Rotation paths and how fast each direction turns (degrees each step):
Each turn is a multiple of 5 degrees from 10 to 175, or 0.
Each row of a path follows its step; steps can be skipped.
Path 1:
step 0: [-21  24 -28  16  -4  41  17   2  30  -6  18  -7 -34  19  23   7  18   0
 -10 -23  15  -2 -25  10   0  -3  26  18   3   8  21  31  -3   7 -10  27
  -5 -27 -41 -16  12   7  16  14   1  20  24   6   6 -14  10   9 -40]
step 2: [ 11  15 -22  11 -15  29   0  -6 -10  34  -1  26 -39 -20 -18 -22 -14 -12
   7  14  42 -24   5  37  -6  -5 -10  27  -9  -3  11  16  -8   5 -28 -32
  28  -3  -4  -3   3  -7  19 -17  -7  32 -27  21  23  -9  -1   9  23]
step 5: [ -2 -24  15  26  24  24  -6 -20  15  16  26  26 -11  19  13   1   0   3
   9 -41  16  -4  -2  -4  27  -9  33  11 -33  16  -4   3   3  -9 -17  -2
  21   5 -11  -5  12   4 -10  13   1  -4  28   8  37  -1 -41 -50 -12]
step 6: [-18 -17  11  -5   2  16 -16  -5  20   5 -31  10  17   6  11 -27  12  22
  17 -34 -16   7  19   3  25 -20  12  35 -28  29  15  -4 -38   3 -28  -5
  -5  11   6  19  -7 -41  23 -22   2 -10  23  -4  41 -13  -5   0 -13]
step 7: [-43  25   4   0  -7  10 -20   0  60   4   8  19 -24   5   0 -19 -10 -12
  13 -21  -9 -15  12  26   8 -47  -1  13  -7  11  -5   9 -33  -4 -18 -18
  -8   1   1 -15 -22 -13  -8 -19   0 -24 -32  26  12 -17  -3  26 -15]
step 9: [  4  -9  10  33  -4  32  12 -23  25  -8  -1 -25 -26  24  -6 -18   7  29
 -30   1  53  12   5  -1  20 -24 -11   9  -5 -18   2  19   9  17   5  -3
 -28  31 -23  16 -31  20  20 -21  -3  20 -15 -24   5  -6   0   6   8]
step 10: [-24  13  11  18  -7  25  -2  -1 -19  12   0  14 -32 -17 -16  19   0  21
 -32 -12  20 -16   9 -28  19 -42  -3  -1 -19  -4  -6  41  -8  16   4 -26
   4  33 -17  30  20  30  17  -2  -8   0   5 -17   5  28 -15 -13 -26]
step 13: [  0   9   0  11   0  16 -13  13  18 -27  20  12  -2   3  30  21   7  22
  20   0   3 -18   0  22  12  27  20  24  -6 -17  -8  -3 -37 -20  13 -20
 -33  37  26  -5  16  16  28  -6  14  34  31  10  -9 -38 -16  -4 -26]
step 14: [-12  10  23   9  28  24 -12  -6   2  -7  11  22  -5  26   7 -23 -14  29
  19  10  23 -13   7  19 -17   5 -13  35 -42  13 -28 -19  -3  -9 -12  -1
 -22  15  -9  -6   7  11   4 -43  32  51 -13  -1  -4   4 -29   2  -2]
step 18: [ 12  -3 -11   5   2  38 -13 -19   1  34   9  12 -17  -1  33   8   8   6
 -17  11  21   5 -16  25  17  28  34   4  -5  13  26  29 -18  -2 -12 -25
 -15 -15 -33  37   9 -12  24 -25 -18  24  16   6  22 -17  22   6 -19]
Speeds:
[-5 -5  5 -9 -7  8 -3  1  4  1  1 -1 -6  4  5 -9  9 -3  4  2  0  0 -1  4
 -2 -7 -7 -3  5  6  4  7 -6 12  2  8 -8 -4  0 -7 -1  4 -7  4 10  2  3 -5
  1  7  3  8  2]
45
[  9 -13   4   5   2   1  -1  -8  -2   1  -1  -1  -5   5   4   4   3   5
  -1   6  -1  -1   1  -3 -13  -7   3   5  -1  -2   0   4  10  -6   6   3
  -8   3   0   2   0  -3  -4   3  -5   5  -5   4  -6   4  -9   6  -9]
70
[ -4  -8 -15   1   0   1   6  -2  10   2   2  -9   2  -6 -10  -6   3  -1
  -1   7  -1   5  -1  -2  -1   0  -4  -2  -3  -5   3  -2  -8  -8   6  -2
  -5  -4  -1  -7   5   0  -2  -4   4  -7   3  11  -6   6  -2  -6  -4]
85
[ 16  -9   4   4 -11  -5  -3  -3   2  -3   8   5  -2   3  -3   4   3   4
  -3   0   3   4  -1  -6   7   4  -5   6   0  -7  -1   3 -10  -3   0   5
   3  -5   3  -7  -1   4   4  -3   6   4  -2  -9   8  -3  -2  -7  -1]
90
[-2  5 -4  2  0  5 -2 -7  2  4  1  5  4 -3 12 12 -1 -5 -6 -3 -5 -5  3  3
  1  4 -1 -3 -8 -7  7 12 -1  3  1 -3  1 -6  8 -8 -2 11  0  3 -7 -2  1  7
  4  6 -7  2  4]
140
[ -4   1   1   1  -1  11   6  -8  -7   5   1  -7   5   0  -7   8  -2   9
   1   5   0   5  -5  -1   0  -9  -2   3   3  -2  -2 -10  -1   5   6  -1
   9   0   4   8  -6  11  -4   7   4   1  -6  -4   4   5  -2  -5   5]
60
[  5  -5  -5  -6  -4  -2   1 -10   3  -2  -9 -11  -1  -4   5  -4   4  -5
   3  -8   1   4  -3   4  -2   2   8  13   5  -9   4   0   8   3  -7  -3
  -1   0  -5   5  -5   5   7  -6   1  -3   8  -4   4   5   1  -1   4]
115
Path 2:
step 0: [-23  10  30  11  37   7 -14  -2  33   7  30   8  10  19  -5   3  10  44
   2   2  12  -2   2  -2 -15  -7  11  12  13  -6 -19 -41  18  14  14   0
   9  -2   4 -15 -16 -33  19  27  -8 -10 -32 -18  15  12  31  10 -34]
step 1: [ 13   4  12  19 -11  -6   0 -19 -18 -24  -4  10  32 -21   0  55  -6 -31
 -22  11  -7  -5   5   0 -16 -28  -9  -1  12  -9  14  10  40   1 -29  25
 -12 -17   1 -28  -2  -6 -22  26   3  -7  12 -28  -5  32 -23 -19 -10]
step 2: [-34  18 -37  -2   7 -27  23  26  -8  20 -21 -25 -12  -1  19   6 -30  19
   8   7  -3  26  -4 -12 -30  20   8 -20 -14  12   1  47  13  11 -42   7
   8  12   6  -5 -17   8  -2   8  -6   9  -7  21  10 -15 -14  10 -28]
step 3: [ 11 -30  34  -8  24   1 -20 -16  -5  25   6  17 -22  11   4 -22  -6  41
 -44   9 -20 -23 -10  -9   0 -16   2  -9  -5   1  16  24 -17   5 -13   8
   1 -12  20  16 -10  -1   0 -23  11  37  10  29  -6  25  42   0  -8]
step 4: [  6  26   9  28   3  12  -7 -16 -21  -1  -7 -20  15  -6   7 -15  17 -12
   8  14   3  29  -6  47  -9 -32 -10  20  -1   0 -15   9  22  18  13   3
  -4  20 -13  28  48   1  28  -4   5  -9 -11  -9   4  36  30  31 -12]
step 5: [-11   9 -12  -3 -31 -18 -46  -6   9 -16  11  13  11  13 -31  33 -37  32
   0 -15  22  28  -9  -7  -5  -8  31  24 -19   1  -7  -9  19  20  15   2
  -8   2  24 -21  -5 -25  -6   3 -18  12 -43 -15  -2   1 -12  -7 -11]
step 7: [  7   0  20  19  24   1   9  -3  -2  33 -12 -13 -15   4   2  18 -26   6
  32  -2  -3   8   0   6   5  45  19  17  13   4   0  24  19  27 -34  -7
  -9   9  24  42 -24  23  11  19   0  -9  40  22   9  22   4  15 -18]
step 9: [-18 -13  -3  29   2  -2   5 -16   4   4 -26  13  43  -3   3  15  19  20
 -38 -10 -13  21  -8  22 -15 -16 -18  11 -20 -20  21  32  27  22  -5  11
 -28  10 -21 -13  32 -22   4  16  25 -32 -25 -21   5   2   7  -5   9]
step 11: [ 31  14  -5  -9   7   1  10  11  19  25   7  13 -28  20  -6  -3 -13   8
 -22  -4 -16   6 -10 -36   1 -29   9 -20  23  -3  -7  33 -16   6   9   4
  24  20  35 -13  19  41  10   8  -5 -19   2  18   6  34  36 -15 -23]
step 17: [ 23   3  -3  28 -19   0  -9  19 -15  16  -6 -12  23   8  -6  19  11 -27
 -30   6  34  11  -5   6 -23 -24 -33   4 -13   1  17  25   8  41 -13  23
 -16  -5  -9  -2   5 -24  26 -23 -49  -4 -13 -19  10 -12  20  17 -11]
Speeds:
[  6   3  10   1   7   3  -3  -1  -8   2   5  -4  -7   1  -4  -7   5  11
   4  -5  -3  -2   4  12  -1   1  -1  -4   3   4  -1   8  -3   3  -3  -4
   4  -3   2   0   0  11  -1   2 -11  -3   3   0 -10  -7   8   2   6]
85
[  0  -5  -4 -10   1   0   4  10  -1   6   3  -2   2  12 -10  -4   4   4
  -4   4   6  -2  -1 -13 -10   2   7   1   2   2   4   5  -2  -2   0  -4
  -6  -9   0  -8   3  -2   4  -6  -3  -5  -6  -4  -2  -1   6   3  -2]
125
[  5   0  -2   3  -2   2  -9   7 -11  -4  -6  -3   1   0  -3  -1  10   5
 -11   4  -1   2  -5  -6  -2  -8   9  -4   2  -1  -4   2   0  -8  -3   9
   7  12  -7   1  -5   1  -3   2   4  -1   0   9   0  -3   0   4  -3]
45
[  9  14  12   1  -3  -5   9   0  -4   6   3   3   7  -9 -10  -2  -7  -4
  -3  -2  -5  -4   0 -11  -1   6  -1   1   2   4  -4   0   2  -1   3   4
   2   4  -2  -4  -6   1   6   4  -5   2  -1  -4   7  -5  -2  -3  -3]
70
[ -1 -15   4 -10   0   1  -6   4   0  -2   9  -1   7 -10   5   1  -3  -4
  -4  -2 -12  -2  -2  -4  -4  -6  -4  -1   2  -5  -4   2  -4  -2   5  -7
   5   1   2   1   0   7 -10   3   1   2  -3  -9   2   3   9  -4  -2]
140
[  3  -2   0  -4   2  -4   2   1  12  -1  -4   3   8   7  -1 -10   6   8
   0   1  -9  -8   2   3  10  -5  -2  -3  -8  -6   0   1   4  -4  -7   1
  -1  -2   2   4   0 -11   3  10  -1   5  -1   0   4 -10   6  -3  -2]
120
[  7   6  -3   7  -1   0   4   2   3  -1   1   6  13   0   2  -2   5  -7
  -2  -6 -11   1   1   2   1  -1   2   0   5  -7   6   7  -1  -2  -4   0
   5   1   4 -10   7  -2  -1  -9   2  -3  10   0  -4   9   2  11   8]
140
Path 3:
step 2: [ -8 -11 -12  -8  13  17   9   5  -6 -11  13   5  16 -29  -3 -15 -13  33
   0  -8  -8  -9 -11 -12  12  -1  33   4   6  -2  35 -31 -15 -32 -30 -29
 -15  -3 -11 -11 -27 -48  39 -13  27 -11   2   7  13 -26 -14   4  41]
step 3: [ -3 -34 -11 -41   6   8  20 -14 -19  -7 -24 -12  -8   7 -21   0  14   6
  -2  31 -24  23  30 -36   1   7  21  20  21  24  -9  -7  -2 -48   0  -9
  24  -9   2   3  20 -12  42   1  -2 -32  14  21 -28  -3  -6  11  -2]
step 6: [ 17  -3 -33 -21 -15   4  18  10 -16   3  14   1  18 -20 -31  14  -7  13
 -22  11   6   6 -15 -31  -7 -13  33   2   6  -3  -5   8  15 -71  -1 -25
   7  11  12 -37   7 -10  15   8   7 -39   7   1  -4 -21  10  26   5]
step 7: [ 42  -2 -10 -34  22  -9  11  24 -10  -1  15   1  22  24 -16  -7 -11 -17
 -20  -9  -6  -3  47 -25   5  25  31  11  27  19  12  -6  24 -15   1 -19
   2 -25 -10  23  21 -21  20 -14 -10  12  -4  18   6 -25 -23  22 -26]
step 10: [  9  17 -14 -30 -12 -33   8  14  15  22   8  -9  11  -7 -17   4 -21 -25
 -40 -12  20  -3   1 -19 -28 -14  24   2  15  23  19 -17  22 -14  -7 -47
  -7  10  32  -5  16 -11   5 -21  -2   5   9  28  44 -33  -7  11  -5]
step 11: [ 26  10 -20   0  16  15  34  27   4   0 -11   2   5   4  -8 -15  11  -1
 -33  19 -32  -8  16   8  13  21  12  45   0 -30  18 -29   6   2 -16 -20
  -4  12  10 -18  -4 -28  24  -9  20   9  -8  23  -7 -37 -46   1   0]
step 12: [  6   2   9   8   1 -19  14 -19 -37  23 -37   2   0 -18 -36  10 -13  19
 -35  21   6  11  -4 -28 -35  15  11  15   9  16 -21  -8  10  15 -17   2
 -15   1  15 -17  12  -3  46 -16   2 -27  24  30 -24  -9 -28   1 -25]
step 14: [-14  -6  15 -30 -25  -5  32  12   7  -8  -2   0  -6 -19  -3  10 -29  17
 -29  38  -7 -12 -24 -11 -20   6 -15  13   6 -24  13 -19  10 -15 -22 -37
 -14   9  28  -4 -14 -13  10  10  35  35  -9  34  17 -18 -37   0  -1]
step 17: [-12  16  19 -49 -17  30   1 -22  14  -4 -29  15   2  -7  19  10  10   7
   9  -6 -20  -7  -5 -26 -12  14 -25  26  21 -24 -18  -9  10 -17 -24 -26
 -10  14   8   4   8  -9  27   1  31  -6 -47  27   4  -6 -22   0 -28]
step 18: [ -4 -18  -3 -22  -3 -34  29 -23 -12   7   3   1  -3 -35 -18  22 -10  43
 -22  11  10   7 -39 -13  -5  17  13   9   1   7  -3  -8  11 -15 -14 -39
 -13  24 -49   7  -3 -14   8  17  27 -10 -16 -16  34   0 -14  19 -20]
Speeds:
[ -8   1   2 -14  10   3  -1  -6  -1   0   1  -2   3  -5   8   1  -4   4
  11   4  -2   3   2   1  -3   4  -4  -2  -7   7   0   1 -11  -8   4   0
   0  -1  -7   4  -6   2   4   4   3  -8  -5  -6   7   5  -8  -1   5]
20
[  2   4  -2   2  -1  -3   4  -4   6   5   5  -6   8  -2   1   2  17  -8
   4   2  -3   0  -3   7   7   0   0   7   3   3  -8   2   1  -2   0  -4
   4  12   2  -9   7   2  -2   2   5 -11  -2  -9   5  -4   3  -4   4]
155
[-2  1 -3  5  6 -2  8  0 -8  1 -1 -5 14  5  3 -2  3  4 -4 -4 -3  3 14 -7
  7 -6  5  9 -4  2 -6  4 -8  4  5  3 -1 -7  1  1  2 -3  3  5 -2  1 -2  8
 -7 -3 -3 -6  4]
85
[  5   1   6  -4  -2   3  -2  -6  -1  -3   1   4 -10 -11  10   6  -5  -6
  -1  -7   7   0   0   3   5   5  -5   2   6   5 -13   0  -6   7   2   7
  -1   5  -4  -3   9   0   7   7  -2   2   0   8  -6  -3   0   5   3]
85
[-10   6  -2  -4  -5  -5 -13  -2   3  -1  -8  -5   5  -5  -4  -2  -4   1
  -1  -3   9  10  -2  -1   1   0  -3   7   2  -2   1  11   0   3  -1   0
  -4   2   1   1  -2  -9  -8  10  11   4  -4   0   0   2   8  -1  -7]
85
[  8   1   0   3   1  -6  -3   0 -15   3   0  -2   2  -1 -12   3   7  -4
   2  -2   2  -1  -6  -3  -5   1  -4   4  -4   5   4   7  -3  -3   3  -4
  -5  -2 -14   3  10  11  -3   1  -2  -2   2   9   6   6   2   6  -2]
125
Path 4:
step 0: [  2  19   1  -1  12  10  -1  15 -14 -47   5  -4  10  10  11  12  -9  43
  40  -2   6  17 -10  11  46 -17  14 -18  -3   8  15   0 -14 -14 -18  14
 -16  14   8  10  28 -25  17   5  -9   9  20  21   6  -2 -20   4 -43]
step 2: [  1 -10   8  -9 -47  16  -3 -26   8 -12 -12 -15  11   3   3   5 -10 -20
  -1 -21  23  39 -25  22  10 -15   7  28   8   1 -17   8 -22 -29   0  26
  -3   1 -15  28  16  21   2   1   0 -43 -25 -29  20  -9 -22   8 -11]
step 3: [ 35  10  -2  14   4  41  -8 -20   5 -18  30  -4  17  -6  12   5   8   0
 -16  10   9  11 -22   2   7 -40   8 -25 -34 -16   2   6 -16   6 -15   4
 -36  10  11  10  25   7  11  26 -19   6 -42  -9  40  -5 -14   9   0]
step 6: [  7  14   9  -7 -24 -16   0 -15 -14  -3 -21 -24  29   4   7  16 -24  42
  -5 -31  27  16  -8   3   5 -24 -15  11 -25  -3 -16 -19 -12  -3 -19  -1
  -1  16  -1   0  26 -14  25 -12 -16 -16 -41  -1   1  -8   4  51 -10]
step 7: [ 13  34  17 -28  -3  24 -28 -13 -27  -6  10  23   4 -22 -24 -16  11  17
  15  11  -4  47  -8  -1   8 -30  -2 -10 -20  35  23   1   0   6  -5   2
   8   4 -18  20  30  -8  23  18  -8   0 -21   9  13  -1   3  14 -38]
step 9: [  2  -4  -6  -5 -12 -11  11   8  29 -32 -14  18   1  19   7   9 -18   2
  -3  16  19  16 -24  20  -5  -5  -2  25 -10  15  -6  39 -26 -26  13 -18
  -6  14  16   7  25  -4   9 -15 -12 -15 -54  -8  47  23  -2  -5  12]
step 10: [ -7  17   0   0   3  43   7 -30   2 -10  -7 -22  32  -1   8  12   6  45
  -6   7 -13  -8  -1 -18  30 -11 -41  18 -34  12  15  13 -25  -3  -4 -13
  10   1   9  -2  17  10  28   1 -16   3 -22  -4  43 -14 -11   1  14]
step 11: [-20   6 -11  17   7  42   2  28 -10 -35  -5  -3  -1 -12 -17  14  -4  -4
  12   0   0   0  -6  10  11  13  -7  -8 -19  22  47   7 -12 -12 -18  14
   9  30 -33  20  25   9  48 -12 -19  14   2   3  -7 -11   0  24 -29]
step 16: [-27   9  -9  14  13  12  20   0 -11 -26  -4  18  18   9  10  33 -17  26
  12   8  28   3  -3  12  39  12  -6  -8   3   3  22   2   7  -2  32 -20
 -18  18  29  15  12 -13 -26  -3 -15 -32 -26  15  38  16  18  17 -10]
step 18: [-19   5  10 -29 -23  -4 -19 -22  -9 -28  26  -3  -8  -5 -13  28  13 -11
  17 -18  -4  32  10  26   8  22  17  19 -14  20  32  -5   8   3 -26   3
  -3  19   1  21  13  18  32  25 -17  -1 -13 -16  15 -19 -18  -1 -39]
Speeds:
[ -3   5  -9   9   1  -2  -5  -4  -7   1   6   2   2  -3 -13   9   6   0
 -10   0   0   9   1   2   1  -1  -7  -7   1  -2  -4  -5  -8   2   0   1
  -2  -2 -16   3   5   6  -1   0   1   4   0  -2   1 -10   1   4   4]
90
[ -4  -5   6   6   6   0  -3   0   3   2   4  -6  -9  -4   4  -3   8   3
   1   3  -6  -5 -11  13 -12  -4  -6   2   4  -2  -1   8  -5   2  -1   1
   1  -1   3  -1   8   1 -10   6  -1   1  -3  -1   9   2  -2  -2   6]
65
[  4   8   4   1  -3   3  -7  -2   1  -3  -8   3   1   4   1  -4   7   6
  11   1  -5  -5   6  -2   8  -6  -2  -6  -6  -3   2   1  -2   5  -5   2
   1   1 -11  -5  -2   1  -6   3  -4  -4  -2  15   2   1   6  -7   8]
110
[ -1  -3   1   7  -2   4   1   1  -2  -6   9  -8  -2   7   2   5  -2   0
   1  -4  -2   8  -5   6   8   6  10   0   0  -3  -2 -10   6   5   0   1
  -5   3   0   3 -10  -5 -12   9  -3  -7   6   1   1  -6  -6  -5   1]
20
